Some points:
array([ -21,  -66,  -12, -123,    5,  -57,  -53,   42,  -49,    9,  -74,   -7,  -24,   -3,  -13,  -37,   33,   21,  -10,   59,  122,   -9,   28,  -78])
array([ -81,  -65,  -52,  -90,  -52, -115,   21,  -26,  -33,  -16,   23,   78,   -6,   23,   14,  -78,  -55,   84,   34,   14,   -5,  -27,  -44,  -18])
array([ 26, -14,  31,  12,  27, -13,  22, -42, -16, -20,  -1, -27,  20,  41,   0,  31,  21,  -7, -51, -17,  -2,  14,  13, -22])
array([ 69, -47, -29, -26,  34,  49, -36,  21, -50, -48,   3,  86,  29,  27,  56,  27, -52, -10,  50,  12, -24,  11, -34, -14])
array([-15,  47,  51,  44, 112, -30, -25,  73,  53,  36, -59,  34,   4,  -9,  10,  21,   6, -78,  48, -59, -42, -47, -67, 100])
array([ 67,  -1, -28, -21,  35,  35,  25, -61,  13, -15,  58,  19,  37, -61, -32,   3,  16,  12,  22, -43, -34,  33,   6, -31])
array([-69, -13,  28, -47, -29, -11,  53, -48,  28, -20,  50,   5, -36,  25,  37,  91, -17,  -9,  65,  77, -25, -26, -15, -41])
array([ -15,  -74,  -10, -109,   -3,  -11,  -80,   94,  -19,  -15,  -94,  -10,  -10,   13,  -24,  -74,   28,  -15,  -24,   73,   90,  -30,   41,  -68])
array([ -9,  41, -56,  47,  25,   2, -23,  14, -23, -22, -15, -42,  49, -71,  -9,  40, -61,  -9, -83,   4, -18, -21, -37, -35])
array([   6,   37,   44,   -2,  -33,  -30,  -23,  -13,  -58,   21,   -2,  -26,  -30,   29,  -47,  -44,   24, -127,  -34,   15,  -47,   -5,   43,   45])
array([  -8,   50,  -33,   -1,  -74,   20,   19,   52,  -21,   66,  -44,   -6, -100,   61, -102,   -4,   44,  -57,   57,  -12,  -84,  -34,   15,  -26])
array([ -4, -60, -17, -12, -13,  -6,  -7,  15,  27, -61,  19,  49,  18,  44,  71,  16,   1,  77,  35,  10, -41,  31,  40,  19])
array([-27,  49, -25,  38,   9,  -7, -97,  75,   8, -70, -81,   8,  -2,  41, -10,  25,  97, -14, 106, -60, 110, -63,  52,  20])
array([ 62,   6,  -1, -15,  16, -23,  -6, -39,  12, -33, -13,   9,  -5,  25,  14, -10, -30, -18, -32, -28,  -6,   8,  22,  11])
array([-15,  69, -68,   7,  29,  41, -10,  25, -37, -58, -10,  12,  73, -50,   6,  32, -58,   1, -28, -10,  -9, -15, -59,  10])
array([  6,  24, -78,  31,  42,  -1, -24,  32, -18, -49, -18,  -4,  32, -58,  18,  55, -64,  -3, -31, -23,  -3,  19, -58, -16])
array([ -9,  -2, 124,  13,  51,  17,  19, -31,  50, -67, -64, -60,  32, -67, -49,  53, -66,   8,  -6, -44, -48, -35,  37, 108])
array([-46,  26,  22,  20, -53,   2,  23,  52,  63, -62,  30,  30, -48,  13,  49, -32, -26,  57,  -2,  10,   7,  40,  68,   1])
array([ -5,  20, -19,  43, -65,  40,  28,   8, -27,  56, -38, -34, -92,  63, -64, -13,  34, -28,  31, -27, -55, -79,   6, -48])
array([ -81,  -56,  -13,  -25,  -70, -120,  -40,  -89,   -2,    7,   40,   63,    2,   13,   19,  -22, -102,   40,   73,   45,  -27,   -8,   -6,  -22])
array([  6,  20,  22,  -2, -37, -29,  -6,  29,  24,  50,  35, -19, -23,  52, -83,   0,   8, -25, -66, -36,  13, -29,  72,  88])
array([-25,  52, -51,  42,  18,   8, -11, -10,   5,  11,  -9, -40,  58, -82, -19,   9, -46, -12, -96,   3, -44, -20,  11, -45])
array([ -7,  62, -56,  12, -13, -24,  32,   3,   6,   5,  -5, -43,  81, -92, -67,  26, -32,  -8, -85,   7, -41,   9,  32, -12])
array([ 34,  25,  26, -15,  -3,   5, -19, -18,  46,  39,  36,  19, -16, -34,  30,   3,  28,  -6, -13,  18,   5,   0, -35, -15])
array([-82, -28,  13, -46, -32, -54,  25, -75,  22,  19,   7,  50, -27,  10,  14,  66, -53,  30,  64, 100, -72,   8,  -9, -18])
array([ 24, -11,  54,  28, -25,  23,   5,   3,  75,   7,  70,  -7,  34, -20, -18,   5,   9, -39,  36,  18,  21, -22, -47, -33])
array([-74,  14,  52,  23, -29,  32,  15,  13,  65, -39,  27,  21, -84, -20,  13, -18,  -6,  17, -52, -24,  65,   3,  45,  13])
array([ 48,  -2,  19, -22,  14,   1, -23, -53,  -3, -20, -19,  -1,  17,  46,  22, -11,  -3,  -2, -59, -24, -29,  14,  12,  26])
array([ 40, -18, -38,  14,  40,  78,  22,  -3, -47,  39,  84, -89, -16,  -1,  10, -44, -22,  15,  36,  16,   8,  49, -33,  -5])
array([-43,  40, -16,  33,  72,  -7, -59,  86,  21, -28, -74,   2, -16,  29,   2,  46,  93, -21,  56, -61,  27, -73, -35,  81])
array([-12,  47,  60, -23,   1,  16,  53,  13,  38,  16,  48,   4,  15,  -2,  -1,  17,   9, -24,  28,   2,   6,  10, -54, -23])
array([ 34,  15, -23, -17,  20,  43,   1, -57,  23, -24,  56,  12,  19, -80, -27,  14,  23,  28,  28, -30, -30,  30,  37,  -1])
array([ -5,  27,  40, -35,   3,  28, -12, -28,  12,   6,  18,   0,  26,  -1,  30,  -3,  26,  17, -20, -25, -15,  10, -16,  12])
array([ -16, -102,  -27,    8,   17,   21,   -6,   -7,  -25,  -41,   15,   46,   17,   47,   34,   62,    9,   61,   47,   14,   -9,   48,   11,   17])
array([ 23,   3,   6,  -2,  44, -15,  -5, -34,  -4, -11, -11, -14,  33,  57,  11,  -9,  18,   9, -58,   1,  -3,   9, -11,  -2])
array([ 10,  18,  46,   8, -46, -12,  48,   8,  80,  39,   6,  19, -52,  15, -51, -28,  12,  21, -85, -43,  77, -17,  46,  76])
array([ 17,  -6,  12,  -5,   6,   5,  -9, -34,  33,  46,  13,   8,  36,   9,  21,  13,  28,  13, -44, -13,   8,  23, -18,  -7])
array([-75,  22,  43,  58, -12, -16,  27,   6,  62, -24,  32,  71, -36, -17,   7, -20,  28,  60, -39,  14,  34,   5,  62,  -9])
array([ 54,   5,  -9,  18,  32,  38,  21, -36, -42,  27,  32,   4, -10, -39,  -3,  29, -16,  36,  16, -25, -17,  90,  16, -30])
array([ -5,  35, -95,  38,  45,  15, -21,  33,  26,  -9, -39, -42,  40, -46,  -5,  27, -85,   9, -31,  -3, -19,   9, -33, -21])
array([ 33, -11,  36,  69, -40,  29,   6,  -3, -83,  38,  13, -52, -34, -46, -35, -76,  24,  40, -11,  -5, -19, -38, -53, -19])
array([ 28,  29,  48, -25,   8, -21,  -7,   0,  24,   3,  36, -37, -13, -19,  31,  20,  12,  -1,   5,  -7,  -1,  22, -16, -10])
array([ 11,  20, -92,  43,  24, -21,  12,  -4,  28,  -8, -32, -69,  53, -79,  -9,  18, -30, -14, -81,  24, -31,  16, -19, -10])
array([-51, -38, -13,  25, -36,  10,   2,  -4,  48, -78,  28,  44,   7,  54,  38,   0,   6,  51,  24,  33, -12,  47,  48,  27])
array([  29,    1,   -9,   20, -106,   19,   32,   21,  -60,   66,  -33,  -37,  -77,    1,  -50,  -16,   52,    8,   12,  -38,  -60,  -54,  -14,  -20])
array([ 24, -73, -40, -13,  20,  18,   3,  -8, -38, -38, -23,  62,  26,  74,  68,  36, -32,  37,  38, -12, -21,  45, -29,   3])
array([ 18,  53, -17,  11, -60, -30, -22, -15,  -8,  24,   4, -10, -23,  44, -58, -25,  87, -88,  32,  39, -68, -36,   8, -23])
array([ -12,  -18,   36,   45,   96,  -72,    2,   70,   28,   23,  -42,   -1,   -4,  -55,   51,   45,   -5, -106,    7,  -88,  -73,  -54,  -44,  110])
array([ -4,  -1,  31, -13,  48,  35, -18, -43,  72, -42,  27, -24,  22, -50,   8,  -2,   7,  -3,  16, -41, -56,  25,  26, -51])
array([  1, -24,   4, -62, -40, -26, -70, 118, -29,   4, -99,  32,  47,  18,  11, -56,  48, -25,  25,  20, 120,  -2,  97, -37])
array([ 29,   2, -14,   0,  44,  11,  -5, -78, -13,  -7, -22,  28,  11,  24, -10,   0, -13, -18, -18,  21,   4, -14,  35,  42])
array([ -73, -100,  -15,  -85,   -3,  -50,    2,   44,  -44,   -9,  -52,   31,   10,   47,  -71,  -70,  -26,   13,   10,   55,   90,   14,  -18,  -54])
array([ -75,  -91,  -45,  -75,  -35, -117,  -16,   -4,  -20,    6,  -13,   25,   13,   26,  -17,  -59,  -40,   50,   35,   27,   44,  -14,  -25,  -45])
array([ 46,  17,  -1,  20,  20,  56,  14,   0, -82,  29,  57, -56,  10, -38,  24,  21,  12,  53,  11,  22,  -2,  73,  -9, -16])
array([-51,  -8,  80,   7, -59,  12,  17,  28,  74, -11,  14,  19, -89, -38, -32, -14,   3,  19, -84, -48,  64,  22,  26,  56])
array([ 61,  22, -45,  -9,  37,  55,  16, -25, -14,  18,  49, -53,  -5, -43,  18, -11,  16,  43,  29,  -3,  -9,  77, -21,   2])
array([ 18,  -5, -16, -22, -21, -29, -49, 127, -23, -29, -94,  24,  51,  32,  -2, -33,  72, -10,  76,  -6, 114, -29,  98, -10])
array([-71, -30,  37, -34, -35,  60, 127, -24,  50,  63,  39, -12,   9, -43,  73,  49,   3, -74,  15, -35,  69, -24, -15,  30])
array([-73, -18,  -8,  22, -11,   9,  21,   8,  58, -69,  40,  46, -14,  49,  39, -28,  18,  40,  -5,   5,   4,  25,  52,   7])
array([ 19,  43,  23, -18,  -3,  -4,  25, -32,  44,  -1,  38, -32, -10, -26,   7,  18,  13,  11,  20,  31,  26, -25, -44,   7])
These points spread out most along one direction. For each point below, how far along it does it lie, from 0 to 99? 50 is the average, and the first point above lies past it. One standard deviation of the points above along it is 16.
array([ 93, -22, -39, -39,   4,  60, -30, -11, -31, -41, -49,  46,  37,  12,  56,  21, -30, -31,  60,  39,   4,  -2, -77,  38]) 49
array([ 17,  25,  30,  38, -16,  37,  32, -15, -65,  68,  -2, -64, -26, -10,  19, -73,  16,  37,  -3, -26, -26,   5, -34, -30]) 41
array([ 23,  16,   9,   2,  33, -20,  19, -17,   5,  35,  12, -22,  33,  34,   9,  23,  -8,  19, -20, -35,  -1,   5,  23,  -5]) 43
array([ 43, -12,  25,   9,  26,  -2, -19, -39,  -2,  15,  20,  22,  39,  42,   0,  12,  -5,  -3, -61, -18,   7,  -4,  -6, -17]) 44
array([  -3,   20,  -32,   -1,    5,    7,  -38,  -15,  -19,  -41,  -48,  -19,   30,    2,   34,   77,  -52,  -38,    5,  -32,   72,   71, -127,  -35]) 44
array([ 68,  17,  22,   7,  37, -46,   7, -61, -24, -56, -10,  30,  -3,  15,  -8, -27, -14, -39, -15,  27,  -9,   5,  34,  11]) 47
array([ 21,  -3,   1,  48, -41,  42,  37,  20, -52,  74,   3, -31, -35,   0, -68, -54,  36,  38,   9, -30, -13, -69, -35, -29]) 48
array([ 20,   5,   8,  48,  18,  60,  11, -20, -84,  77,  19, -60,  -4, -24,   8, -79,  17,  37,  15,  34, -18,  35, -28,  24]) 39
array([-35, -17,  33, -32,  -6,   4,  72,  12,  25,  -7,  91,  49, -73,  -6,  17, 108,   4, -28,  37,  88, -27, -30,   5, -17]) 49
array([ 53,   9,   5,  50,  11,  44,  18,   2, -70,  54,  44, -49, -15, -22,  50, -63,  12,  28,   1,  15, -19,  68, -26,  -9]) 37
array([   0,    4,    6,    6,  -59,   -7,  -30,  -21,  -32,   38,    8,  -34,  -17,   32,  -44,  -23,   16, -106,  -48,   -3,  -18,  -57,   73,   93]) 50
